50 stands for zero in the data rows.
Some points, one per row:
[49 46 51 54 51 52 46 51 55 50 52 52 56 50 57 56]
[55 58 51 37 53 57 44 52 41 54 69 53 71 54 28 53]
[56 52 61 22 57 61 64 52 36 67 68 65 70 39 41 41]
[45 50 49 48 52 51 46 52 32 39 33 55 41 47 46 35]
[67 51 45 23 45 49 75 66 50 44 53 49 51 67 45 51]
[64 60 47 39 55 47 50 54 48 61 45 45 52 52 31 42]
[71 30 45 61 63 41 82 37 14 13 21 44 66 61 79 24]
[61 54 50 49 53 44 49 50 31 62 50 60 43 61 34 54]
[66 50 50 35 51 66 41 40 49 35 46 38 33 54 64 85]
[51 61 47 40 64 74 25 56 84 54 29 48 24 67 41 46]
[21 99 17 28 35 49 51 98 70 99 26 72 53 99 32 28]
[41 37 47 41 44 56 62 52 47 34 38 44 47 40 51 43]
[44 46 43 38 45 47 59 48 46 28 50 56 50 51 40 51]
[41 63 58 45 49 43 35 26 37 49 66 55 69 63 49 55]
[57 50 49 47 48 43 43 53 49 45 45 51 49 48 54 48]
[57 62 68 39 64 57 63 76 66 58 63 53 44 51 48 57]
[47 40 42 50 52 42 63 46 30 36 39 41 60 44 68 38]
[55 53 52 36 53 61 66 55 46 49 68 55 50 46 38 39]
[50 46 50 47 53 42 35 31 41 54 60 49 65 55 37 64]
[67 49 38 33 54 64 75 65 42 47 48 48 41 61 46 33]
[52 50 42 56 53 46 49 41 40 48 49 56 43 47 45 37]
[51 49 51 48 51 47 46 42 45 55 54 55 54 49 46 56]
[46 51 57 47 55 40 48 36 49 55 68 57 65 45 35 58]
[51 45 51 57 45 49 48 51 46 56 52 52 55 47 50 53]
[46 45 64 72 48 42 46 42 27 57 55 37 83 31 28 62]
[54 53 47 41 55 56 67 50 47 59 63 58 55 59 44 45]
[52 55 51 48 50 45 39 49 28 54 42 62 36 49 55 59]
[50 48 58 59 48 52 45 53 58 56 60 51 48 43 52 52]
[47 36 26 32 47 70 41 43 73 56 37 41 53 53 63 64]
[47 64 41 42 51 54 52 55 63 64 54 40 41 48 58 50]
[41 56 61 59 53 51 45 44 46 55 51 57 59 53 39 45]
[39 43 64 58 37 46 56 62 42 37 55 44 39 44 56 56]
[49 50 55 56 45 51 51 45 52 49 54 47 51 50 52 58]
[73 27 43 91 27 24 65 45 73 42 65 48 44 27 50 87]
Then 12 other points, each followed by its number:
[47 54 52 51 51 46 53 52 40 56 48 57 57 44 45 37] 0
[51 47 49 47 53 52 56 47 54 46 50 49 54 50 54 57] 1
[53 47 53 42 56 54 68 50 47 56 59 58 55 48 40 37] 2
[52 44 58 43 46 50 45 54 39 63 50 54 49 58 38 51] 3
[53 52 49 52 43 55 52 50 59 56 50 46 52 49 48 52] 4
[54 41 52 39 40 58 44 56 61 34 39 44 46 58 55 59] 5
[49 58 66 26 72 66 62 63 46 53 56 53 29 57 40 39] 6
[61 32 72 66 78 58 72 23 41 48 58 44 46 37 67 58] 7
[60 53 50 47 53 47 61 58 48 53 50 46 47 50 50 48] 8
[49 41 52 69 37 61 46 55 47 46 32 48 56 51 46 53] 9
[47 55 47 53 49 56 57 63 62 47 42 35 31 53 65 47] 10
[34 72 26 55 85 33 75 32 32 61 51 52 58 28 57 27] 11
Which of these numbered points is nearest to each point below by angle, seen from the average point of the first points? Its number follows each.
[59 37 54 45 56 49 56 42 45 56 55 50 54 42 53 53] > 7
[41 59 45 47 57 49 49 47 48 52 56 45 58 48 49 50] > 11
[46 55 56 35 63 60 90 60 41 54 65 71 46 45 26 24] > 2
[54 55 50 52 51 52 52 55 41 52 50 54 48 47 40 45] > 0
[52 50 55 49 49 50 50 51 46 54 53 53 50 50 44 50] > 3
[49  0 63 70 50 30 52 47 99 48 43 39 75 30 72 92] > 1
[50 52 41 56 36 40 44 48 61 61 46 49 49 48 44 51] > 4
[44 63 36 42 72 60 65 47 44 52 49 52 42 38 53 46] > 11
[79 52 29 24 55 41 62 90 64 76 58 43 53 56 51 53] > 8
[33 62 39 44 65 46 55 48 52 52 43 51 60 29 57 44] > 11
[52 73 42 41 67 53 58 54 50 53 54 53 50 39 58 44] > 11
[37 66 86 28 37 62  7 39 48 99 74 75 39 90  0 63] > 3
[43 52 46 44 56 47 52 46 50 55 50 52 51 44 46 46] > 11
[55 37 50 57 51 46 56 35 33 45 52 63 49 48 58 49] > 7
[64 11 61 75 55 50 43 18 26 37 53 40 61 36 49 74] > 7
[57 46 51 53 56 45 50 39 49 52 55 48 50 35 52 52] > 7
[51 50 51 47 48 53 42 49 50 49 52 50 47 54 48 53] > 5
[45 69 43 62 78 43 38 32 16 64 47 49 36 69 63 54] > 11
[55 67 64 40 33 42 39 36 41 49 66 77 63 61 24 55] > 3
[45 47 50 52 49 48 50 40 48 50 46 55 56 48 57 62] > 1
[47 54 50 49 51 53 50 54 55 52 52 46 47 49 57 51] > 10
[50 51 49 48 51 54 47 50 59 55 48 46 51 45 49 51] > 4
[37 63 40 45 58 44 52 45 38 58 56 45 71 43 43 46] > 11
[41 79 49 30 56 61 43 38 46 44 56 58 37 57 40 42] > 6
[47 50 45 54 48 59 49 49 48 49 57 49 56 59 56 70] > 1
[68 51 50 40 51 51 69 60 53 50 55 40 41 51 48 35] > 8
[44 52 49 71 28 60 40 65 53 46 40 47 48 63 52 40] > 9
[41 40 63 54 34 80 21 32 69 22 50 56 31 60 29 67] > 5
[51 50 49 56 44 57 51 55 38 55 43 47 57 48 42 52] > 9
[53 43 53 65 45 53 50 61 46 42 47 53 45 53 52 54] > 9
[41 56 36 57 57 61 59 33 30 42 40 50 45 39 43 32] > 11
[51 48 48 52 51 50 54 48 48 50 48 53 53 50 53 56] > 1
[44 56 52 43 73 44 59 41 17 49 34 58 55 49 55 46] > 11
[53 57 52 28 70 58 75 67 59 51 78 45 31 52 43 44] > 6
[49 47 40 51 48 53 51 60 52 48 42 44 44 53 60 42] > 10
[53 49 52 33 52 53 71 55 48 48 69 57 63 50 35 39] > 2
[63 58 41 65 61 28 60 62 26 73 49 70 50 43 14  6] > 0
[56 48 56 54 37 51 28 44 40 64 51 57 71 48 29 56] > 3
[43 48 54 58 47 50 48 55 53 48 51 53 52 52 48 51] > 9
[56 55 41 64 67 29 46 45 37 56 41 44 42 53 65 53] > 11
[49 44 56 59 47 45 54 45 61 39 53 42 55 36 46 61] > 1
[50 42 51 48 44 51 51 52 49 50 47 44 49 51 54 60] > 5
[32 62 37 50 56 59 59 29 29 35 27 53 44 54 42 27] > 11
[32 48 35 54 71 52 61 56 47 32 38 47 51 52 52 46] > 11
[51 51 49 54 59 45 40 36 61 44 39 45 55 38 50 54] > 1
[30 53 52 56 56 44 37 38 69 45 60 47 51 37 58 64] > 1
[57 38 59 44 62 39 52 35 44 50 47 43 53 44 52 58] > 7
[62 61 55 30 65 57 66 60 56 48 62 47 50 57 47 45] > 6
[92 50 58 24 59 40 90 87 36 45 53 51 56 65 64 51] > 8
[52 52 53 36 55 61 68 57 39 56 63 62 61 39 39 29] > 2
[54 55 54 44 43 58 45 50 49 52 54 52 50 53 36 50] > 3
[50 46 41 48 53 48 53 51 41 55 42 51 54 45 44 36] > 0
[63 47 49 29 41 44 76 71 43 48 49 55 50 58 61 43] > 8
[96 43 42 20 46 52 82 89 38 51 48 50 41 68 45 40] > 8
[53 39 59 52 58 48 56 40 39 44 42 48 46 44 67 58] > 7
[49 52 43 49 55 49 56 54 42 52 48 54 46 53 49 40] > 11
[63 57 44 52 53 50 60 60 51 58 55 56 36 52 51 40] > 8
[40 51 55 28 64 51 85 45 47 63 68 63 68 37 35 28] > 2
[57 48 56 55 46 54 41 44 61 38 55 42 48 61 40 60] > 5
[54 46 59 55 44 59 49 44 38 43 45 46 41 49 37 49] > 9
[55 47 56 54 47 51 40 55 61 62 57 44 54 48 42 64] > 4
[37 57 50 55 52 50 45 36 34 43 52 52 46 50 34 58] > 11
[53 49 28 48 50 49 54 70 51 46 25 31 31 56 76 36] > 10
[57 62 57 35 67 50 41 43 29 80 54 48 55 51 42 45] > 3
[63 32 63 62 47 33 42 47 15 56 48 56 42 62 59 58] > 3
[49 49 68 48 53 44 46 39 39 53 51 58 69 52 40 61] > 3
[48 67 62 57 58 57 33 41 41 62 49 63 63 50 36 43] > 0
[44 41 52 62 57 57 52 36 43 37 51 49 51 45 52 45] > 7
[44 54 50 96 23 59 38 77 48 37 37 54 31 61 64 56] > 9
[61 46 33 36 45 42 42 51 76 78 44 41 68 43 49 62] > 4
[49 69 50 39 54 50 44 55 58 62 54 57 46 53 49 47] > 6
[53 53 51 30 51 52 70 55 43 56 62 55 58 49 47 37] > 2
[63 58 40 39 57 43 67 58 49 57 54 49 46 51 45 37] > 8
[51 45 58 48 40 55 35 52 44 37 53 52 44 46 54 46] > 5
[21 68 36 56 62 53 47 45 58 51 55 59 36 55 53 52] > 11
[41 61 60 68 60 50 36 41 35 57 55 41 67 47 46 36] > 0
[55 43 40 50 46 48 59 46 35 38 34 51 49 47 46 56] > 9
